128 stands for zero in the data rows.
Two rows play each game, the first against the second. How much does the first row win by? 20 is about a draw, 40 a big win and 0 a big loss. Wins can go round in a circle: one row can beat a second, the second a third and the third the first. Each row has two weighted sums of its numbers, A and B, taken from their middle values. A row wins by its A times the other's B, less its B times the other's A.
[152 146 138 155 131 134 106 160  55 158 147 110 159 141 125 133]
[156 146 145 133 160 126 140 158  78 159 152  99 135 119  92 134] 27
[119 102 130 146 147 169 113  94 136  71 156 160 158  99 128 144]
[ 55 164 163 100 119 114 163 102 150 139 142 138 123 152  98 149] 18
[103  97 145 139 158 147 150 143 133  54 155 132 128 113 136 155]
[100 121 134  53 143 130 162 134  99 138 154 157 160 135 120 108] 32
[ 91 158 159  92  56 122 165 120 121 156  86 147  62 134 108 142]
[163 143 163 155  65 145 149 145 133 149 110 138  51 132 105 151] 19
[148 149 145 122 156 115 173 103 133 128 161 165 133 130 137  83]
[139 119 111 144 141 134 158 141 124 155 155 153 164 142  82 132] 19
[125 110 140 138 163 138 124 133 162 160 155 143 107  91 133 118]
[ 94 110 137 160 152 165 131  90 127  87 139 155 150  79 144 154] 19
[ 54 114 142  93 138 165 115 103 131 152 152 160 144  98 155 106]
[162 144 162 156  65 144 152 144 132 152 112 136  51 127 104 150] 25
[ 87 100 106 139 163 129 141 127 162 130 154  81 140  84 120 158]
[105  69  78 159 165 131 144 155 120  87  73 124 121 169  95  73] 21
[164  30 127  70 163  52  91 163  88 113  51 160 110 145 119 129]
[150 133 134 158 164 158  76 150 104 100 134 144 131 168 111 115] 26
[164 149 164 125 113  87 169 107 117 137 121 141  74 159  73 150]
[163 167 175  47  43  64 170  26  85 171  47 132 103  77 173  22] 12
[122 167 106 109 173 131 110  99 171 126  29  88 118 175 147 134]
[ 52 102 158 104 118 138 157 132 140 141 155 128 126 143 142 157] 25
[109 133 154 122 145 158 137  98 152 156 155 154 139 121 151 129]
[163 102 114 132 153 158 129 145 114  91 139  24 158 112 107 158] 7
[129  87  74 160 125  96 131 143 160 155 121 142 163 156 115 116]
[150 133 135 159 162 157  76 150 104 100 133 143 131 168 111 116] 17
[142 135 106 157 136 156 137 131 144 141  53 128 143 165 160 140]
[142 146 127 163  92 127  97 141 162 160 114 127 110 148 165 116] 11
[164  96  78  51   0  53 171 147  28 129 103 163  91  93 172  43]
[135 113  73 159 147 152  94 154  75  81 115 103 159 105 135 159] 22
[150 147 142  77 149  71 166  60 101 154 142 140 140 109 157  32]
[157 134 150 160 147 157 104  86 161  81 150 125 135  92 157 158] 14
[133 118 141 160 122 156 135 137 137 149 117 152  74 156 164 135]
[117 140 132 151 159 160 134 131 111  46 153  79 131  83 148 158] 31
[114 108 134 156 157 147 150 143 131 128 147 150 153 158 102 147]
[120  96 122 159 157 124 107 158 139 112 103 121 155 168  78 129] 23
[148 120 117 159 138 163 119  96 141  83 107 142 120 104 162 154]
[124 105 138 136 162 140 122 147 156 151 154 145 112 116 134 149] 20
[120 130 139 129 150 141 167 105  99 135 153 155 136 158 155 139]
[169 147 138  81  91 119 160 127 109 153 126 173 112 134 166 114] 17
[127  90  62 157 145 153 130 150 121  94 152 163 162  76  67 129]
[ 85 119 154 108 118  95 126 107 174 165 154 137 139 108 134 102] 24
[116 128 130 139 142 118 148 103 164  60 156  76 155  76 145 157]
[ 64 168 177  50  66 118 157  79 128 165 130  67  81 107 118 111] 18
[129 122 155 126 155 100 145 158  66 160 156 145 137 114  91  99]
[115 140  97 149 164 155 159  88 111 131 152 128 135 160  95 150] 21
[166 131 133  89  77  91 172  82 104 127 101 170 129 117 184  67]
[115 109 115 150 164 110 109 162  61 147 154 126 134 156  94 148] 26
[ 71 162 115  23 156 152 149  98 118 163  76 125 160 136 123 129]
[152 157 141 145  68  82 164  94 151 141 141 162 157 140  99 121] 34
[142  91 124 156 130 135 103 157 144  82 149 104 151 139 157 156]
[ 88 167 168  76  51 121 162 131 130 153  99 147  69 141 113 141] 17
[ 87 153 152 104 106 113 184  59 127 161 143  51 144 105 148  74]
[162 117  84 152 131  45   2 162 111 149 100  64 159 163 138 133] 12
[167 130 135 116 142 112 169 133 117 158  99 150 147 141 154 106]
[161  78 132 140 159 106 151 153 133 139 148 121 150 161  89 147] 24
[145 153 128 158 152 140  57 156 129 109 137 102 128 167 158 141]
[  0 155 159  51  85 148 109   0 140 142 110 114  78 103 133 161] 16
[ 81 154 146  79  97 165 124 110 110 103 135 146 131  91 151 152]
[124 115 156 145 130 130 125 137 159 161 153 101  89  49 153  72] 24
[133 128 151 156 142 158 107  83 154  50 152 149 137  88 152 155]
[160 155 135 155  83 146 125 153 132 158 124 137  87 145 164 105] 36
[ 98  72 122  80 117  68 158 146 141 124 157 161 162 136 128  68]
[130  76 130 159 149  43   1 163   1 130  97 125 159 153 118 154] 18
[164 116  96 139 126 136 145 155 104 129 107 155 157 142 152 145]
[144 116 106 156 130 125 106 141 163 112 149 116 133 144 163 156] 19
[ 45 163 167  11  43  85 167  61 109 175  18  76  70  65 122  56]
[120 104 112 151 152 135 130 158  97 146 153 156 158 140  68 141] 21
[132 154 126 141 112 124 159 120 149 128 150 162 162 148 150 136]
[137 160 112  85 157 155 129 131 154 143  23  87 106 175 162 137] 26
[165 131 156 123 156 130 154 125 155 106 149 167 126  96 119  60]
[129 124 136 125 168  82 155  76 155  69 152 168 126 115 130  81] 21
[141 131  73 155 137 135 106 156 137  67 148  89 156 139 146 156]
[155 157 158 130 152 119 129 159  70 156 149 108 121 129  80 144] 20
[161 123 126  90 153 103 152 136 151 158 157 141 131 123 153  88]
[164 127 106 129 109 137 140 145 151 149 116 156  89 163 165 139] 23
[111 153 157 157 129 155 128 115 152 126 144 139 115 116 145 157]
[135 162 159 125  79 125 132 148 155 137 125 155  53 159  74 117] 19
[126 117 162 146 131 146 134 146 147 162 153  65  79  45 130  65]
[147 139 113 159  47 116  61 159 143 122 106 123  57 169 166 116] 3
[129  67  52 159 125  93 129 148 158 150 122 147 163 161 116 122]
[137 144 153 160 145  55  47 148 162 139  86 120 140 163 137 145] 26
[ 92 108 132 108 158 120 168 113 103 134 154 144 136 163 138 140]
[153 160 163 107 128 110 107 160 127 126 121 123  94 165 143 146] 17
[165 142 135 145 148 156  91 118 160  87 119 107 136 136 156 155]
[ 78  93 149 122 142 158 144 132 114  50 153 160 123 109 152 137] 11
[154  84  72 157 141 139 150 131 150  91 144 126 138 165 161 145]
[152 151 130 111 145 120 131 159 135 125  66  87  98 169 164 129] 13
[ 61 145 155 107 127 155 156 107 128 145 153 133 128 143 139 152]
[133 112 144 144 161 120 133 160  91  69 156 163 134 111  80 119] 22
[151 134 141 134 132 148 158 119 141 147 154 144 137 152 157 153]
[160 142 134 154 153 149 132 142 143 144 141 126 115 164 159 138] 21
[ 93  35  98 159  69  32 101 162  73 148  90 156 164 130  59 141]
[120 102  80 160  74 160 133 139 120 158  98 143 163 143  75 124] 23
[  5  22 135  94  59 163 137 120 110 142 154 157  96  90 164 146]
[150 100  72 155 143 156 136 135 141 107 151 130 161 154 133 154] 24
[125 161 144  65  60 152 141 157  95 151 145  91  88  55 156  59]
[107  68 155 126 137 135 133 148 152 160 156 130 104 125 152 126] 22
[108 156 152  86  91 103  95  78 187 170  68  90 142 155 153 114]
[ 70  79 141 120 118 162 142 112 126 125 155 143 154 134 145 156] 2
[ 85  63 120 140 155 124 143 150 146  95 155 130 155 168 114 132]
[119 162 153  97  99 148 126  80 167 126 120 148  61  90 158 159] 28
[146 159  89 138 166 116 108 162  96 135 143 144 114 167  81 119]
[ 89 141 162 161 115 133  98  88 167  83 149 154  94 107 109 149] 10
[104 159 149 153 130  82  79  62 177 141  82 125 155 159  76 150]
[132 154 155 160 144  65  59  96 172 123  88 115 142 167 138 148] 25
[111 116  67 141 140 152 155 137  68 159 155 124 162 131  44 126]
[103 164 162 126 100 164 134  38  96 157 104 142 116 146 143 136] 18
[154 144 149 111 158 127 154  82 145  92 145 164 126 135 127  81]
[131 156 157 100 165 151 145 141 149  96  99 134 132 168  88 128] 11
[165 127 114 133 155 139 104 159  91  90 138  24 157 110 108 158]
[154 163 128 135 106 141 156 138 142 158 137 134 149 121 150 103] 9
[ 79 183 126  72 135 128 136 110 158 142  15  71 108 166 142 109]
[125 107 143 136 163 138 119 136 164 161 154 140 111  89 129 124] 19
[159 132 143 136 158 115 166  98 142 105 146 121 148 164  89 145]
[157 122 154 156 140  99  71 152 160 118 100 137 145 170  79 105] 30
[ 86  85 104 159 150 160 133 137 115 134  88 112 158 168 132 127]
[121 119 126 134 159 145  97 158  84 156 155  54 143  87 140 144] 14
[158 153 140 149 158 140 121 131 165 142 151 147 131 154 152 145]
[122 144 159 159 144 133  81 160 124 117 124 117 120 165  54 144] 21
[ 61 135 155 108 131 151 159 117 130 144 152 130 129 144 147 154]
[164  88  85 139 131 146 129 152 133 103  99 142 158 168 148 131] 27
[ 88  29 108  89 104  22 119 162  18 151 155 156 160 139 143 136]
[ 96 110 134 104 160 118 166 123  98 140 153 146 138 162 139 136] 13
[159 135 105  88 125 138 152 136 153 114  71 155 122 115 165 135]
[146 175 139  29 109  58 166  73 105 157  82 110 147  96 143  18] 22
[113 126 159 154 139 129 132 156 137 125 151 147 130 167  49 123]
[154 155 142 153 150 118 100 145 162  95 149 114 152 168  97  76] 22
[174 175 154 102  45 101 169 133 139 109  95 159  92  99 111  75]
[ 83 162  82  84 126 138 153 105 134 160  79 113 165 149 117 136] 22
[164 118 123 140 117 102 161 149  89 145 146 156 155 127 153 144]
[139 124 127 154 151 136 146 154 107 104 152 139 159 133  75 156] 24
[134 113 142 143 159 120 133 160  95  68 154 164 135 109  82 120]
[146 124 154 158 149 135 143 154 119 104 134 153 137 164 132  93] 18
[ 74  66  86 135 148 119 134 128 165  68 154  71 159  88 133 156]
[138 162 159 129  83 131 127 145 155 137 121 154  48 156  71 114] 19
[119 136 134 131 144 155 138 141 123  70 153  85 150 102 153 154]
[165 114  52 122 154 142 102 155 141  80  83  91 153 156 141 153] 28
[158 140 105 156 154 132 110 154 146 124 118 115 148 160 152 147]
[160 159 124 130 162 168 118  97  80  94 136 152 139 162 101 133] 20
[150 135 143 131 134 144 161 116 139 145 154 144 136 154 161 149]
[ 99 140 162 157 125 150 117 138 156 151 147 109 111 113 109 152] 20
[139 127 133 146 139 120 143 157 106 137 155 158 161 146  81 142]
[156 162 150  92  88  90 162  90  61 150 120 153 114 140 140  83] 20
[ 72 159 159 146 122 140 162 117 115 157 145 124  84 139 123 119]
[164 132 143 147 141 141 131 124 162 119 127  88 141 147 157 158] 29
[126 158  82 107 165 146 167 108 104 145 128 114 142 143  98 154]
[148 133 140 135 135 145 159 121 141 144 155 143 134 157 163 148] 18
[159 145 142 154 153 148 131 152 133 160 140 109 116 142 156 117]
[103 142 162 139 109 112 140 158 103 139 154 128 127 145   9 155] 27
[ 93  52 157 137 141  89  98 161 134 154 155 154  94 130 143 135]
[168 135 160  59 135 124 178 110 159 119  57 152 124 153 104 146] 19
[ 68 153 157  56 105 156 139  68 137 151 116 121  21 155 137  92]
[137 107 152 103 146  86 129 161  80 157 154 129 136 153 149 123] 19
[159 123 142 124 137 117 163 128 143 139 154 148 140 150 157 152]
[141 111 124 156 145 164 107  81 136 107 142 159 155 153 150 141] 21
[ 81  64  71 159 163 160 101 139 135 128   6  55 132 169 138  55]
[127 123 147 154 152 156 115  91 151  30 155 155 136  59 144 149] 37
[150 135 139 132 130 145 158 118 141 149 154 145 132 151 157 144]
[127 152 141  92 149 169 109  88  49 158 153 148 152  92 130 102] 19
[137 137  70 160 119 124 127 148 157 150 144 126 162 152 117 149]
[149 160 158  44  67  88 109 174 110 161  81 148 103 137 106 123] 11
[120 121 135 137 138 160 128 144  71 159 154 115 161 115 111 114]
[ 74  63  82 137 149 121 133 126 165  68 156  71 157  87 134 155] 26
[144 150  96 156 155 166  95  77 121  59 140  51 147 110 150 159]
[ 90 164 178  54  95 130 155 128  95 150 117 174  91 116 138  81] 19
[166 133 142 142 143 143 128 126 161 117 129  90 141 145 154 156]
[124 130  87 122 162 136 166 130  68 158 156 140 145 142  73 124] 15
[163 132 155 153 143 157  78 119 159  98 142 161 123 134 148  92]
[150 109 123 133 136 144 157 126 139 141 155 147 141 155 164 147] 17
[127 109 140 137 159 139 121 132 161 161 154 139 111  91 131 124]
[131 129 164 138 113 118 144 126 163 154 156 152  27 141 118 137] 23
[120 136 149  89 101 141 156 148  74 160 156 130 149 120 132  97]
[165 154 160 136 134  89 166  94 111 144 122 141 101 154 107 154] 17
[154 146 124 152 160 122 100 159 132 136 150 110 146 167 133 133]
[122 147 158 158 145 132  81 159 124 118 125 115 119 165  54 144] 22
[167 140 131 108  63 138  52 156 120 112  56 142  70 163 165 148]
[ 95 118 139 158 129 166 136  64  84 143 135 151 157 157 133 146] 18
[106 116 152 159 125 124  98 161 110 152 130 140 150 161 139 122]
[158 127  81 141 132 151 153 134 124  99 150 108 164 155 125 154] 20
[120 162 138  85 124 126  92 142 168 167  32 102  77 141 151 118]
[159 100 154 145 138 156  80 140 151  82 149 154 120 164 152 115] 18
[125 123 122 158  34 153 154 135 127 147 112 153 162 149  42 143]
[165 115  11 109  40 150 147 111 141  83  88  89  58 106 162 158] 21
[165 151 136 127 102 140 166  97 111 143 142 145 119 158 163 147]
[167 117 150 137 161 118 131 126 164  21 146 158 126  86 153  94] 17
[129 145  72 119 130 129 162 105 148 154 163 154 153 123 150 145]
[132 155 115 119 140 147 152 119 125  77 139 107 161 155 142 146] 21
[144 161 165  66  71  70 171 131  25 165 133 140 112 109 134 107]
[ 33 136 144  25 100 105 193 133 117 154 108  60 135  84 132  86] 38
[ 91  82 117 131 150 128 152 118 160  64 155 123 159  90 129 157]
[164 122 114 122 120  95 101 164  67 144  86 157 151 140 159 143] 23
[123 136 154 119 144 142 165 124 120 152 154 129 129 157 147 144]
[146 151 162 157 114 111  63 163 101 134 136 156  91 137  83 148] 14
[147 164 127 144 145 113  98 163 129 162 124  76 146 105 159 115]
[131 161 129  73 114 134  94 148 159 155  37  87 119 144 164 134] 20
[100 156 151  83  56 115 143  39 139 165  62 135  90 114 126 109]
[114 148 155 138 143 162 116 117 140  71 151  90 145 101  78 154] 11
[ 77 105 160 148 124 101 106 162  89 145 154 140 127 155 101 149]
[148 158 150 125 162 162 136  71 130 117 151 158 127 132 126 106] 20
[147 148  85 158 164 124  98 157 148 159 114  29 135  42 122  52]
[146  59  95 154 143 145 140 150 131  89 152 149 162 166  94 120] 24
[127 126 107 157 155 162 109 127 131  78 148 160 153  35 102 126]
[163  59 142  96 129  65 171 120  83  90 150 164 144  99 158  25] 10
[ 73 150 142  66 105 141 159  56 121 175 106 140  12 144 139  96]
[ 52 159 161  65 116 130 179 115  95 147 149 159  93 138  90 135] 24
[127 111  76 151 139 165  99 125 103 111 154 160 161  88 107 146]
[ 85 146  84  80 149 138 168  94 148 160 152  89 151 122 146 125] 20
[165 111  77 135 131 152 153 128 136 126 132  57 152  81 158 158]
[165  63 133  90 127  31 132 160  26 138 141 162 138  92 162  23] 21
[111 117 117 130 166 125 147 140 152 109 154 144 124 111 114 158]
[148 136 146 133 164 113 140 116 170 109 150 161 126 114 130  84] 20
[146 145 143 159  97 131  98 149 155 159 111 118 102 145 164 100]
[163 142  90 150 165  96 121 161 103 124 129 135 118 164 116 142] 33
[147 159  67 150 157 115  73 145 161 116 150 101 156 170  69 123]
[146 148 134 159  94 143  99 143 157 159 112 118 138 149 161 106] 25
[130 116  70 160 148 148 133 147 143 105 102 102 160 158 120 152]
[147 117 102 152 166 145 144 138 148  94 149 106 136  90  84 157] 22
[153 136 141 147 149 137 109 156 127 155 152 154 139  73 151 135]
[164 131 143 141 148 158 108 123 150  82 137  84 144  89 142 156] 14
[150 148  90 159 164 161  79 143 109 103 133 143 133 167 111 116]
[137 132 138 139 162 116 140 145 152  93 156 160 126 135 132 144] 21
[114 128 113 150 164 152 155 132 108 125 153 128 135 159  94 150]
[147 159 134 135 154  47  11  69 168 154 120  63 141 141 152 120] 13
[ 51 102 158 101 120 140 159 136 142 143 157 135 126 140 145 152]
[125 169 142 109  60  77 167  76 149 154 133 131 159 147 152 105] 23
[116  98  93 136 164 152 144 135 145 104 156 146 139  89 133 158]
[118 157 161 120 126 119 165  86 110  93 151  99 108 154 122 154] 15
[165  86  83  91  21  55  67 162  41 121  56 151  83 165 167 112]
[125 111 130 139 161 135 125 147 153 158 154 141 133 110 132 140] 21
[135 113 144 142 160 121 132 157  96  69 153 162 136 110  80 119]
[ 87  69 149 121 132 147 129 146 144 155 153 120 116 120 157 148] 21
[164 106 135 122 147 104 164 149 105 153 109 154 149 151 154 112]
[147 130 142 132 134 145 158 117 139 147 156 145 135 154 156 147] 20
[103 143 160 139 107 112 141 158 103 139 154 127 129 144   8 155]
[133 127 147 155 143 158 103  85 156  56 151 145 137  89 154 155] 25
[109 173 146 126 102 154 138  61 155 119 129 160  71  67 154 157]
[143 154 161 153 120 136 144 111 161 121 149 150 125 146 132 145] 18
[126  89  63 155 144 155 128 148 121  95 151 163 161  75  69 128]
[153 115  82 157 117 134 136 141 157 120 142 146 161 156 145 150] 25
[156 123  84 148  89 144 152 125 151 145 153 157 160 145 143 135]
[152 155  69 152 115 154  61 143 147 129 119 106 105 168 166 136] 29
[159 127 159 156 133 151  71 115 162 100 131 152  90 164 145 113]
[ 55 105 159 106 117 141 158 134 138 142 155 130 126 140 143 155] 10
[145 162 145 131 155 124  87 146 162 149 118 101 100 164 151 112]
[ 90  91  78 158 149 150 114 145 146 107 145 145 160  80  21 156] 16
[143 130 132 152 162 136 151 148 131 161 152 139 141 104 127 126]
[119 118 137 134 146 146 163 112 129 123 154 146 150 159 148 150] 23
